Each cloud below is a set of points, in no order, taken from a shape made of curves that can fork, meet and close up, bent smoothly into 9 dimensions.
After each cloud, say how many separate pieces and how many holes its shape has (a circle has one hole, a figure eight two, a Y shape none).

Q:
[[-89  15  -2 -60   6 -37  28  36 -25]
 [-67 -16  28 -32   7 -23  52  -2 -19]
 [ -7 -27   2  35   6  85  -9 -35  45]
 [-56  24 -25 -61 -12 -21  26  64 -12]
 [  3 -34   9  31  -2  72  11 -30  39]
 [-62 -17  28 -31   3 -23  54   1 -18]
 [-50  -6   3  14  18  55  -2 -20  33]
 [-87  22 -11 -67   3 -37  23  49 -25]
 [-49 -13   9  24  23  61  -5 -36  34]
 [-89  19  -8 -64   4 -37  25  44 -25]
 [-73 -13  27 -34   8 -24  49  -1 -19]
 [-58  15 -15 -65 -12 -35  38  59 -23]
 [-25 -13   2  11   4  54  10 -10  30]
 [-33 -24   9  40  22  82 -15 -53  44]
 [-38  43 -54 -79 -27 -22  20 104  -9]
 [ -8 -26   8  21  -1  60  16 -20  34]
 [-10 -25   1  35   8  87 -12 -37  45]
 [-35  27 -35 -90 -33 -57  42  98 -35]
 [-55  27 -30 -63 -12 -17  22  69 -10]
 [-50  -8   6  18  21  57  -4 -25  32]
 [  0 -30  10  26  -2  66  15 -26  37]
 [-64 -17  28 -31   4 -22  54  -1 -19]
 [-50  -9  14 -44  -8 -27  55  23 -21]
 [-41 -24  14  37  25  75 -10 -54  40]
 [-89  16  -4 -62   5 -37  26  38 -25]
 [-55  13 -14 -64 -13 -35  39  58 -23]
 [-29  44 -56 -92 -37 -40  28 117 -21]
 [-31  39 -51 -94 -37 -49  34 113 -26]
 [-28  42 -53 -92 -37 -45  31 116 -23]
 [-34  29 -39 -91 -34 -57  41 101 -33]
 [-40  43 -52 -76 -24 -20  19 101  -8]
 [-46  10 -13 -80 -23 -63  52  71 -41]
 [-48  -3   3 -51 -12 -31  51  38 -22]
 [-39  20 -27 -87 -31 -62  47  88 -38]
 [-55  10  -9 -71 -15 -47  45  58 -31]
 [-20 -17   4  13   2  55  12 -11  31]
 [-51   9  -9 -76 -20 -60  51  64 -39]
 [  3 -33   8  32  -1  77   7 -32  41]
 [-44  41 -48 -72 -21 -16  17  95  -6]
 [-87  11   3 -56   7 -34  31  30 -24]
 [-30  46 -58 -89 -35 -36  26 116 -18]
 [-22 -23   3  38  16  87 -18 -45  45]
 [-45  39 -47 -70 -19 -15  17  90  -6]
 [ -1 -31   5  33   2  81  -1 -34  43]
 [-38 -24  13  39  25  78 -12 -55  42]
 [-53 -13  19 -38  -3 -26  55  15 -19]
 [-48   1   0 -55 -14 -32  49  44 -22]
 [-30  38 -49 -93 -36 -50  35 110 -28]
 [-44 -22  14  35  26  72  -8 -52  39]
 [-58  21 -21 -62 -11 -24  30  63 -15]
 [-28 -23   6  40  21  86 -18 -50  45]
 [-67  19 -16 -67  -8 -35  32  58 -23]
 [-62  17 -15 -66 -11 -35  35  58 -23]
 [-57  13 -12 -67 -13 -40  41  58 -26]
 [-29  44 -55 -93 -37 -43  29 116 -22]
 [ -4 -28   3  34   5  84  -6 -35  43]
 [-36  -6  -2   9   9  52   5  -6  30]
 [-46  -4  -1  10  14  52  -1 -11  31]
 [-31  46 -57 -88 -34 -34  26 115 -17]
 [-50  35 -40 -66 -15 -13  19  81  -5]
 [-55 -16  23 -35  -1 -24  56   9 -19]
 [-42  17 -22 -86 -28 -63  49  82 -40]
 [-58  18 -18 -64 -11 -31  33  60 -19]
 [-71  21 -16 -66  -6 -35  29  56 -24]
 [-13 -22   7  18   1  58  14 -15  33]
 [-52   9  -7 -75 -19 -57  50  61 -37]
 [-79  22 -16 -67  -2 -35  26  53 -23]
 [-76  21 -16 -67  -3 -35  27  55 -24]
 [-80  -5  19 -43   9 -28  42   9 -22]
 [-33  -8   0  10   7  53   7  -7  31]
 [  2 -33  11  29  -3  70  13 -28  37]
 [-49   7  -7 -60 -14 -34  46  51 -23]
 [-41  -4  -1   8  10  52   1  -7  30]
 [-83  -1  15 -45   9 -29  39  13 -22]
 [-15 -23   1  36  12  87 -16 -40  45]
 [-48  -5   0  11  16  54  -2 -14  31]
 [-25 -23   4  40  19  86 -18 -48  45]
 [-78  -9  23 -38   9 -27  44   3 -20]
 [-43  14 -18 -84 -26 -63  50  77 -41]
 [-85  23 -13 -67   3 -37  23  49 -25]
 [-35  45 -56 -84 -30 -27  22 110 -12]
 [-33  32 -42 -92 -35 -54  39 105 -32]
 [-52  10 -10 -62 -14 -35  43  55 -23]
 [-48  -6   7 -49 -10 -29  53  32 -21]
 [-47  36 -44 -68 -17 -13  18  86  -5]
 [-52  32 -36 -64 -12 -14  20  76  -7]
 [  2 -32   7  32   0  78   4 -33  41]
 [-35 -24  11  40  23  80 -13 -55  42]
 [ -3 -29   9  24  -2  64  15 -23  35]
 [-37  23 -29 -88 -31 -60  45  92 -37]
 [-51 -11   8  21  21  60  -4 -31  34]
 [-47 -20  14  32  24  69  -7 -48  37]
 [-54   9  -9 -71 -15 -49  47  59 -34]
 [-48 -17  13  28  24  65  -6 -43  36]
 [-86   6   8 -51   8 -33  34  22 -24]
 [-18 -22   1  38  14  87 -18 -42  45]
 [-34  46 -57 -85 -32 -29  23 112 -13]
 [-47  10 -12 -79 -22 -62  52  69 -40]
 [-83  23 -13 -67   0 -37  25  52 -24]]
pieces	2
holes	3

Z (59 x 9):
[[  14  -85  -23   48   21   12   43  -41   -8]
 [   6   12   45  -33  -38  -28  -27    6   19]
 [  20  -46    5   14    8   15   27  -21    4]
 [  -3   49   67  -60  -68  -59  -61   19   24]
 [ -14   88   84  -82  -98  -65  -83   35   24]
 [  16  -57    5   17    9  -17   14  -30    5]
 [  10  -88  -35   58   17   12   46  -46  -15]
 [  -1   38   61  -51  -58  -50  -51   15   22]
 [  24  -64   14   10   24  -22   11  -29   18]
 [   5   23   53  -41  -46  -38  -36    9   21]
 [  18  -42    9   10    4   13   22  -17    7]
 [  -5  -84  -55   78    1   17   55  -48  -31]
 [  10   -2   35  -23  -25  -15  -13    0   16]
 [  17  -28   18   -3   -7    4   12  -11   10]
 [ -15   99   85  -87 -106  -60  -84   40   25]
 [   7  -52    0   22   -5  -20   10  -30   -4]
 [  19  -76  -13   35   21   16   39  -36   -1]
 [  32  -59   32  -12   35  -25    5  -19   36]
 [ -10  -80  -64   85   -8   22   59  -47  -37]
 [  13  -11   30  -16  -20   -8   -4   -3   14]
 [  -2   44   65  -56  -63  -54  -56   18   24]
 [  17  -32   16    1   -4    8   14  -13    8]
 [ -15   95   85  -85 -104  -62  -84   39   25]
 [   4  -49   -4   27  -11  -21   10  -31   -9]
 [ -13   85   83  -80  -95  -67  -83   35   24]
 [  17  -79  -17   40   20   15   41  -39   -3]
 [   6  -89  -39   64   13   10   49  -47  -19]
 [  -8  -42  -16   39  -27  -19   12  -32  -23]
 [  20  -53    2   18   11   16   30  -22    4]
 [  30  -64   27   -5   34  -25    9  -24   31]
 [  -8   63   75  -68  -77  -66  -71   24   25]
 [  13  -57    3   19    4  -18   13  -31    2]
 [  10  -88  -30   53   18   10   45  -45  -13]
 [   8  -53    1   22   -2  -19   11  -29   -2]
 [  17  -61    7   15   13  -19   13  -31    8]
 [  20  -62   -3   24   15   18   35  -26    3]
 [  19  -65   -5   26   17   18   36  -29    1]
 [  10  -54    2   20    0  -20   10  -31   -1]
 [  32  -62   29   -9   35  -26    7  -22   34]
 [  -6  -82  -60   80   -4   17   57  -47  -34]
 [ -13  -77  -71   89  -11   25   62  -45  -42]
 [ -11   75   80  -74  -89  -68  -77   29   25]
 [  26  -66   18    5   30  -24   11  -28   22]
 [  -5   57   71  -63  -73  -64  -67   22   25]
 [   9    5   41  -27  -32  -22  -21    3   17]
 [   1  -86  -48   71    6   14   53  -48  -26]
 [  21  -72   -9   32   18   17   38  -32    0]
 [  -4  -47  -11   33  -20  -19   10  -33  -17]
 [  29  -65   23   -1   33  -23   10  -25   28]
 [  14  -19   24   -9  -12   -1    4   -8   12]
 [ -12   79   82  -77  -91  -68  -80   31   25]
 [  -9   69   77  -72  -83  -68  -75   28   25]
 [  22  -63   13   11   21  -20   12  -29   15]
 [  17  -81  -20   41   22   14   42  -38   -4]
 [  -1  -46   -9   32  -16  -20   10  -32  -14]
 [   4  -50   -3   26   -8  -20    9  -31   -7]
 [   2  -88  -44   67    9   12   50  -48  -23]
 [  13  -86  -27   50   20   12   46  -44  -11]
 [   3   28   55  -45  -50  -43  -43   11   20]]
pieces	2
holes	0
